Each named turn below is shown by a few rows before and after it. Which turns, in which order, take the first row of each later pair to the second? The first pair is answered.
Dak (before -> after):
[ -2   3   5   3   2   2  -4 -14 -15  -2   5  -7 -11   5   1  16   9  -5
   3  -5]  ->  [ 10   5   5   1  14   0  -3 -18 -13  -1   5   4 -10   1  -3   6  -1  -8
  -6  -6]
[ -4  10   7 -11  10  -3  -4   5  -5 -21   1 -15 -26   9  11  17  16 -10
 -27  16]  ->  [  9  19  12 -16  17  -7 -11   0   1 -24  10   3 -15 -12  17  -2   1  -7
 -25   7]
[-19   4  18 -12 -11 -14   5   8  -8  -8   7 -15 -14 -18  23  11  26  10
  18 -12]  ->  [ 10 -12   7  -3   7  -4  22 -12  -9 -12   6 -18 -28  21 -10  11   3   8
 -30  22]
[  5   9  -4   5   4   2  -5   3   3   4   1  31 -13  -7 -23   5  11  11
   2  12]  ->  [ -5   7   1   4  -4   1  -7  11   2   8   2  28 -14 -12 -17   9  21  11
  13  10]
poseg (before -> after):
[ -4  20   2  -9  -7  -1   7  -1   1 -11 -12  -4   4 -15   6  -1   6  -8
  -3 -14]  ->  [  1  19  -1 -12  -2  -1   8  -3   4 -12  -7  -1   7 -15   9  -9  -3 -12
  -6 -10]
[  2 -10  -3   7  -8   0  10  11   0 -15  16 -25  -7  23 -10 -13  17 -13
   3  32]  ->  [-13  -6   0   7 -12   0   8  13  -4 -10   7 -30 -13  22  -3   8  25  -9
   3  19]
[ 39  -8   6  -5  20   1  -9 -19 -12  -2  20  16  -9  -6 -12 -28 -15  -3
  -8  10]  ->  [ 36 -22  -3   2   9   5  -1 -11 -17   3  23   5  -6  10 -10 -27  -3  -7
   4  22]
[-14  12  16  -4  -1   1   4   0  -3 -17   3 -22 -21   4   5  11  27  -1
 -17   7]  ->  [-10  19  18  -9   4   1   3  -6   0 -21   2 -19 -22  -4   7   7  18  -1
 -25   2]
sava (before -> after):
[ -7  -2   5   4 -12 -12   5  10  18  -5 -16 -13   8  -3 -21 -11  -8  14
 -19   4]  ->  [ -7  -4   2   0 -12 -12   1  15  17  -5 -12  -7  13  -7 -15 -22 -12  11
  -4   4]
[ -8  17  -4 -20  -6 -15   2   3  -1  -4  -8 -12   8  -9  -5  39  -3  16
   8 -12]  ->  [ -3  15  -6 -22  -9 -14  -3   8  -1  -1   3  -2  20 -14   3  19  -7  14
  27 -12]
[ -1 -32 -13   9  -9  -1  17 -16 -27  19  -8  -9  -5  30 -12  34  -5  -4
  10  14]  ->  [-13 -32 -16   7 -22  -6  17   3 -23  16  -7 -14   6  28  -2  22   3 -12
  31  15]
Now pairs of rows:
(2 to 3 turns a pair)
[ 19   4  -1   8  17   5  -9 -12   9  -3   7  12  -4  -1  -8   6  -6   4
 -31   0]  ->  [-13  14  -1   0  -4  -4  -8  14  22 -11  -6  -9   5 -10  12   9  17  -2
 -16 -11] | sava Dak Dak
[ 27 -32 -13   8   9  11   8  -9 -15   7  24  13   2  22 -17 -29 -17  -4
  11  39]  ->  [ 25   4 -15  -8  16  -6   4   0  14 -12  17  18   9  -6  -8 -50 -29  -9
 -19  24] | sava sava Dak
[-13 -10 -15  11 -17   4  12  18  10   7 -17 -19   0  25  -2  16   7  -5
   7  11]  ->  [ -8  -8 -13   1 -20  -3  -3  26   5  13  -2   4  17  -5   9  -6   1  -2
  36  -5] | poseg sava
[-16   4   8   8   3  -6   0 -18  14  23   7  14 -16  -2  -4  30 -14  21
  22  -4]  ->  [  9   0   3   5   8  -8   7 -23  16  12  23  25  -8  -1 -10  -3 -28  14
  15  15] | poseg poseg poseg
[ 17  -8   1  18   1   7   3  10  -5 -17  15 -18 -13  31  -6 -13  19  -7
   4  15]  ->  [ 33   2   5  17  18   8   0  -3  -2 -23  13  -6 -23  19 -11 -14   7  -2
 -16  12] | Dak sava poseg
[  4  13  -6   2  -3  -9   3  -1  13 -17  20   0   8  -6  11 -26   9 -20
 -14  11]  ->  [ -2   0  -7  12 -10  -2   7   4   5 -13  12 -17   1  14   7  -6  19 -19
 -15  18] | Dak Dak poseg
[  4  -6   9   7   5   5  -3  -9 -19  11   8   4  -1   0  -5   7  10   5
  23 -13]  ->  [ 18   5   7   4  17   4  -3 -15  -6   1   3  14  -5  -1 -16  -5  -9   2
 -12  -2] | Dak sava Dak
[ 15  -4  16   7  14  -2  -5 -16 -30  12  10  27  -8 -11  -4  11  -3  15
  19 -12]  ->  [-10 -10  13  14  -8   1  -2   2 -28  14   2   0  -6  -1   8  22  26  10
  35  -6] | Dak sava sava
[  1   2  -4  28 -20 -12  11  15   5  -4  -7 -18  -7  18   5 -19 -10 -17
   2   0]  ->  [  2   5   4  24 -17 -16  -2  14   1   2   0   2  -1  -3  13 -26 -15  -9
  23 -19] | poseg poseg sava
[  6  -3  -2  11   6  14   1 -19   1  22 -25   6  -8  16 -10  37 -13   7
  -8  -6]  ->  [-20  13  -1   0  -8   1  -4   1  14  11 -34  -1   0  -2  11  36   2   3
   3 -24] | sava poseg
[  2  26  -1  -8  24  -7 -11 -16   8  -9  -5  14  -7 -20 -13   2 -18  19
 -40 -12]  ->  [  3  28   4 -14  17 -13 -14  -7  10 -20   6  14  -1 -27  -1 -18 -14  12
 -22  -8] | Dak poseg poseg
[ -1  10  20  -8  11   4  -5 -16   2   1  -9   8 -15 -22  11  27   2  13
 -15 -22]  ->  [-24   4  14  -7 -17  -3   0  11   3  -3 -12  -9  -3 -18  24  16  26   3
  18 -14] | Dak sava
[ 11   5   3  -8 -14  13 -16  -3 -14  13  24  30   6 -23   3 -13  -9  -1
  24  -7]  ->  [-20   9  -2 -11 -30   7 -11  21  -4   4   6   0  11 -18  16  -5  13  -9
  29  -5] | sava sava sava
[  8  -3   5  18  -8 -14   4  17   4 -15  14 -16 -10  18   3 -14  -1  -6
 -22  10]  ->  [  9 -15   4  23  -8  -9   2  18  -2  -8  16 -13  -3  24   0 -15  -1  -3
 -10  12] | sava sava poseg
[  3   0  10   6  10   7   9 -24  -8 -11  10 -13 -27  16  -5  18   8   2
 -36   6]  ->  [-15  -4  15  -2 -13  -3  -5   1 -13  -5  23   0   0 -16  20  -8  27  -2
  32 -12] | Dak Dak sava
[ 23  17   3 -10  13  -3  -3  -1   5 -13  21  23  13 -16   0 -30 -16   2
 -15  -4]  ->  [ -6  -5  -9   4  -8   1  14  15   4 -15   1 -21   6  30   0  -6  15 -14
 -11  23] | Dak Dak sava
[ -6 -15  -7   7  -3   0   9   8 -17  32 -15 -11  10  24  -8  66   5  12
  16  -8]  ->  [ 25 -11 -15   8  17   5  11  -7  -8  32 -11   3   8  31 -25  49 -24  11
 -17   5] | sava poseg Dak
[-22   0   3 -13   1   6   7   6 -21  -7  14 -18   1  -2  11   5  14   2
  36 -11]  ->  [-20   1  -6  -7   4  12  21   2 -12 -10   2 -34  -7  21  -2  19  11   0
   5   3] | Dak sava poseg
[ 14 -30   5  16  -3   7  -5  16  -8  -3   2 -11   3  25 -13  -2  -3 -12
   6   6]  ->  [ 24 -22  12  12   6   9 -14   5 -15   2   7   9   6   4 -15  -1 -11   2
  14 -10] | Dak Dak sava
[ 10  -3  15 -21   3 -21  -8 -12  -6 -18  40   0  -2 -43   9 -53  -2 -14
  10  -2]  ->  [ 22 -35  10   2   0  -8   1 -22 -28  -1  45 -16 -13   0 -12 -37   2 -12
  11  28] | poseg Dak sava
[  1 -11  -4   6 -22   3  23  -5 -16   0  20  -5  -9  26  -6  -8  23 -18
  25  -9]  ->  [ 18 -10  -6   8 -13   4  22  -8 -16   1  24   3  -9  28 -14 -17  11 -17
  15   0] | Dak poseg
[ 11   7  -8   4  10  -4  12   4   5 -10 -17   6 -11   3  -9   4  -6  -2
 -27   4]  ->  [  3  -1 -15  -1  -6  -6   9  24   2  -6  -7   5  12  -3   4 -19   2  -7
  11   4] | sava sava poseg
[ 35  11   1   1  11   7   3  -1   7 -22  12   2   2  -2 -14 -29  -2 -14
 -13  16]  ->  [ 17   7  -3   7   8  12  13   3   6 -24  -1 -20  -9  19 -18 -10  12 -17
 -20  20] | sava poseg
[ 20  13   9   0  10 -12   6 -17   9  -9   2  16  -7   1  10  -5 -15   7
  -3  11]  ->  [  7  14  16   1   3  -8  -1 -20  -1   1  -6  12 -14   3  14  19  -6  15
   4   1] | Dak sava sava
[ -3  28   2  -7   7 -11  -5   0  25   0  -7   9   5 -20  12 -13  -7  -3
 -17 -19]  ->  [-11  25   3  -8   0 -14  -5   7  20  -1  -8  -1   3 -21  20  -6   1  -2
  -6 -25] | Dak Dak Dak
[  0   3  -6  19  10   4 -17   0  21  14  -3   9  17 -21   1  14 -24   1
 -24  -7]  ->  [-10 -17  -7  30  -4  16  -7   4   9  23  -7 -12  13   5  -5  29  -6  -4
  -7   8] | Dak sava Dak
[-22   6   4  -3  -7  -6  -7  18   9  15 -11  -2  17 -18  21  15   2  -3
  31 -23]  ->  [-23  -9 -11   6 -14  -1  11  23   9  18 -22 -23  10  13   6  26   5  -8
  14  -2] | Dak sava poseg
[-20  10   0  -3  -7 -11  22  27  21 -12 -18 -10 -23 -10  12  12   2 -17
  -8  -1]  ->  [ 14   2  -4  -5   7 -12  21  18  21  -9   2  18 -10 -20   6 -24 -25 -17
   1  13] | Dak sava sava
[-17   4   6 -17   3  -2  14  13   9  -4 -18   3   3  17  -6  32  17   2
  -7 -21]  ->  [  5   6   9 -23   8  -8   4  12   8  -2   0  33  18  -9   0  -7  -4   6
  11 -23] | poseg sava sava
[  8  17   5  -1   6   0   2  -3   9 -11  -7   3   0  -2   6  -4  -4  -6
 -22  -2]  ->  [ -5  10  -2   0 -13   2   2  15   7 -10  -5  -9  11   5  12 -12   8  -9
   7   1] | Dak Dak sava
[ -4 -13 -13  -5 -10   4   5  26  15   4  -8  -4  15  13   3  -9   1  -2
  19   2]  ->  [  4   1   5 -12   7   5  -8   1   8   5  -5  22   4 -18   5   0 -16  10
  10 -23] | sava sava Dak
[  2 -13 -22   6  -7   1   2  12   3  22   5  22  35 -20   5 -20 -12   1
  38  -9]  ->  [ 10 -28 -23  25   1  16  17  -8  -6  28  -5   5   5  24 -19  21 -11   4
   4  14] | Dak sava sava
[-20   5   4  -4  -8   2  -2  -1  -3   4  -8  -9 -16   0   4  29  24   2
  -5 -15]  ->  [  7  15   4  -6  12  -2   0 -15   2  -6  -2   2 -18  -9  -6  10  -1   3
 -32  -5] | poseg Dak poseg
[ 10 -20 -19 -17  -5  13   7  -1  28   1 -16   6  25 -10  -4 -38 -14  -9
  28  22]  ->  [  2 -13  -3 -21  -5  10  -6  -5  19   7 -11  22  21 -33   6 -28  -5   0
  44  -2] | sava poseg Dak
[-17 -15   8  19   3   5   2 -10 -14  -3 -15  -6 -19  12  -5  20   8   0
 -10   1]  ->  [  5 -15  -6  14  10   2   4  -6  -9  -9  -4   5  -8  12 -11 -19 -11 -10
 -18  23] | sava Dak
[  2  12  -6  -8  -7 -14   2  15  11 -16  16   1  18 -12   8 -42   6  -9
  17   7]  ->  [-29   0  -3   1 -22  -5   9  21   4  -6  -7 -28   1  13   8   4  27  -7
  11   5] | Dak poseg
[-15  -8   9   4  -5  11   1   3 -11   3   0 -14 -17  10  -2  17  22  -8
   5   0]  ->  [ 21 -10   1   4  11   8   4  -7  -4   0  17   2 -10  10 -14 -14  -6 -12
 -13  16] | Dak poseg
[-15 -14   6  12 -17   6  10   4 -21   7   9 -23  -5  16  -4  18  28  -9
  17   5]  ->  [-11 -14   8  12 -14   4   0   0 -24  14  13  -5   3  -3   4  14  21  -1
  39  -8] | sava poseg
[ -4 -10  -7   5  -4   7   9   4   3   9 -12  -7   1  19  -5   7   8  -1
   0   6]  ->  [ -8   0   2   0   2   9   3  -4   7   7 -15  -4  -3   6  -3  22   3   4
  -9 -12] | poseg poseg
[ -7 -15   1   7 -12  10   1   4   1  13 -11 -24   4  20   3  27  -2   1
  21  22]  ->  [-10  10  12  -1   2   6  -7 -10  10  14 -19  -7  -2  -4   7  41  -9  13
   1  -8] | poseg poseg
[ 12 -20  -6  18   1   4  -4 -25 -18  21  -4   6   0  23 -16  30   1   2
  -7   3]  ->  [-12  -1   6   2  -3  -3 -17 -23 -12  19  -1  15   7 -13   2  35  10   7
   9 -31] | Dak Dak poseg
[  7 -16  -2  17   7   8  -7 -21   1  12  -4   7   7  13 -13   7 -15   5
  -1   3]  ->  [ 13  -6  -8  11  10   3  -6 -14  15   1   2  13  17   5 -11 -15 -21  -1
  -3   7] | sava Dak poseg
[  7  -7 -12  -1  -6  -1  -7  29   6 -14  23 -22 -15  11  14 -25  28 -18
   1   8]  ->  [ 33 -14   5   0  19  10 -24  -7 -17   2  40  12 -29   2   1 -15  10  -2
  -2  -2] | sava Dak sava
[-11 -11  17   3   3  -8  -6 -11 -17   0   9 -22 -37   7  -6   7   0   4
  -5  17]  ->  [ -9  -8  11   2   1 -10   1  -1  -5 -11   6 -25 -29   8  -9  -9  -7  -1
 -17  24] | sava Dak sava
[  0  -8  -1   4   6   9  -4 -20   6  12  -3  12 -11  -9  -8  18  -9  15
  -7 -13]  ->  [-22   5 -12   0 -11   3   8   8  24  -2 -13 -14  -1  -1   3  11   5   1
 -12  -1] | sava Dak sava
[ -7   0   0  -1 -13  -9  -4  15  -2  -6   8 -12   8  -4   6 -14  14 -14
  17   9]  ->  [  6  -6  -4   6   0   1   5   1  -2  -3   3 -17  -6  15 -12  -3  -1 -15
 -14  24] | poseg Dak
[-13   2   9 -15 -14   1  -6   7  11   8   0 -14  -1 -17   8   2  10  16
  37  -4]  ->  [ -2  -5  15  -6   1  10  -6 -14  -1  17   0 -10 -15  -5  -8  26   4  23
  24  -8] | sava Dak poseg
[-15  11  10   7  -9  -2  -4 -19  -8 -13  14  -2  -6 -22  10  18  11  -3
  21 -14]  ->  [-16  -2   3   9 -20   0   1  -5 -10 -13  16 -19   1  -7   5   7  20 -10
  28   3] | poseg Dak sava
[ 13 -11  -7  -3 -19   3  15  13  -5  -2  18   5   6   5  -2 -24  15 -18
  21  10]  ->  [ 21  15   7 -15   4  -1   6  -7   3  -7  13  26  -3 -24   0 -18  -1  -7
  -9 -12] | sava sava Dak
[ -8   3  26   2   7  -8 -14 -14 -26 -13   5  19 -34   1   3  19  16   4
   1 -18]  ->  [-14   1  19  -3  -7 -14 -12   4 -25 -15   8  19 -18  -8  17  -2  21  -3
  30 -16] | sava sava
[ 12  -7   0   2   0  -2   8  -4  -1 -10  11  -4 -10  18 -14 -19   0 -13
 -20  25]  ->  [-21   4  20  -3 -13  -6  -9   1 -11  -3   9  -3  -8 -15  12   7  26  -1
  11 -18] | Dak sava Dak
[  5   2   1 -11  -4  -1  12   4   4 -16  10  -2   6   1  -5 -17   4  -6
   3  14]  ->  [  2  17   9 -15  -4  -2   7   0   8 -17   7   5   3  -8  -3 -11   7  -1
  -1  -1] | sava sava Dak
[  8  -1 -17   8  -7  -3  -1   1  11  -9  -2  -5   2  -5  16  -9  16  -9
   3   5]  ->  [  8   7  -4   5   2  -2  -9  -9   8  -5  -4   5  -1 -18  18   1  13  -1
   3 -11] | sava sava Dak
[ 14 -17 -33  21 -11   4  19  20   6  10  -6 -18  13  29  -8  -2 -18 -10
  11  12]  ->  [ -1  20 -11   4 -10 -10  -6  17   8  10  -3   8  15 -28  16   4 -15   6
  30 -43] | Dak sava Dak
[-27 -17 -10   1  -1 -11  22  14   6  11  -8  -6  -3   3  11 -19  10   9
  -4   4]  ->  [-29  -2  -5  -7   9 -16  13  10  13   7 -14   2  -6 -15  16 -13   4  14
 -17 -11] | poseg poseg poseg
[-32 -13 -16   8 -14   2   2   2   2  16 -16 -16  -8   9  -6  24  13   4
  16   7]  ->  [ -5   4 -15   3  13   2  -1 -21  11   9 -15   7 -10   1 -22  21 -16  14
 -27   6] | poseg Dak
[-18  10   6 -12  -6  -9  -4   5  -2  -9 -10 -17 -16   2   1   3  15   7
  -3 -12]  ->  [ -6   9   7 -10   5  -3  -6 -11  -7  -5 -12  -6 -21   5 -12   8   3  10
 -15 -12] | sava sava sava
[-17  12  28  -9   3  -7  -3 -23  -4  -4  15  11  -7 -22   5  20  10   2
   2 -31]  ->  [-19  11  22  -7   3  -5   6 -21  -1 -11   6  -7 -18   0   0  27  15  -3
 -24 -13] | poseg sava Dak
[ -3  25  15  -3  12  18   7 -11   3   3 -26  17 -10   2  -7  35 -18  10
 -39 -27]  ->  [-17  21  14   3   4  19  11  -3   4   8 -31   7 -13   6   0  45  -6  12
 -27 -29] | Dak Dak
[ -5   3  13  -5 -16  -4 -12   4   9   1   5  11   5 -21  13  -7   4   1
  18 -20]  ->  [-15   0  12   1 -19  -5 -11   9   6   2  -1   1  -1  -9  15   2  14   0
  21 -18] | Dak Dak Dak
[ 11 -16  14   0  20   5  -1 -52   1  -9  22 -10 -22  30 -10  -8   1 -24
   2  21]  ->  [-24  -7  27  -2   0   0  -7 -44   0  -6   9 -22 -22  13  13  19  27 -13
  26 -13] | Dak Dak poseg
[ 18 -19  -8   7 -11  -4  14  16   2   5  13 -17   5  18  -7 -16   8 -13
  11  25]  ->  [  3  10  18  -7  -8  -7  -9  11   3   1  15   7   7 -28  15  -9   6  -1
  24 -25] | Dak sava Dak
[ -5  25 -10 -20   3 -16 -13  24  10  -3   7  38  34 -36   0 -18 -22  14
  20 -25]  ->  [  4   2 -21 -15  -7 -13  -5  34   5  -7  16  29  37 -15  -3 -37 -20   4
  34   7] | poseg poseg
[-20   0  -6   2  -7   0   6   4   6   0 -12 -10   4  -1   4  12  12   0
  -2  -3]  ->  [-11  -8  -1   7  -6   1  -1  -3 -10  11   0   6   5 -11   4  10   8   5
  19 -10] | sava sava Dak
[-28   1  14 -21 -20 -10   4  29 -14 -18  15 -17  -5  -8  28  -4  36 -15
  19  -2]  ->  [-15  -4  -6 -15 -17  -5  17  29  -4 -20  11 -29  -2  17  15 -18  26 -24
  -6  30] | poseg Dak sava
[-17  13  -2  -8 -14 -12   7  19  10 -25  -1 -20  -3  -7  17 -15  16 -15
  -2   8]  ->  [ -9  17   2  -4  -2  -5  10  -2   5 -21  -6 -23 -19   2   3   8  10  -7
 -32  10] | sava sava sava
[  4   9  17 -10  11   6 -11 -15  -7 -14  15  14  -5 -28  11 -17  -2   6
  -4  -6]  ->  [  7 -10   5  -4   2  10  -3  -6 -11 -14  22   4   4  -8   7 -34   0  -3
  10  16] | poseg poseg
[-18  18 -10  -9  19   6  -9  -9  17 -16   0  20  11  -8  -3 -10  -2   5
   0 -15]  ->  [ -3   0  -9  -1  24  12  -7 -20   0  -4   8  27   8  -1 -13  -5  -7   9
  12  -5] | Dak sava sava
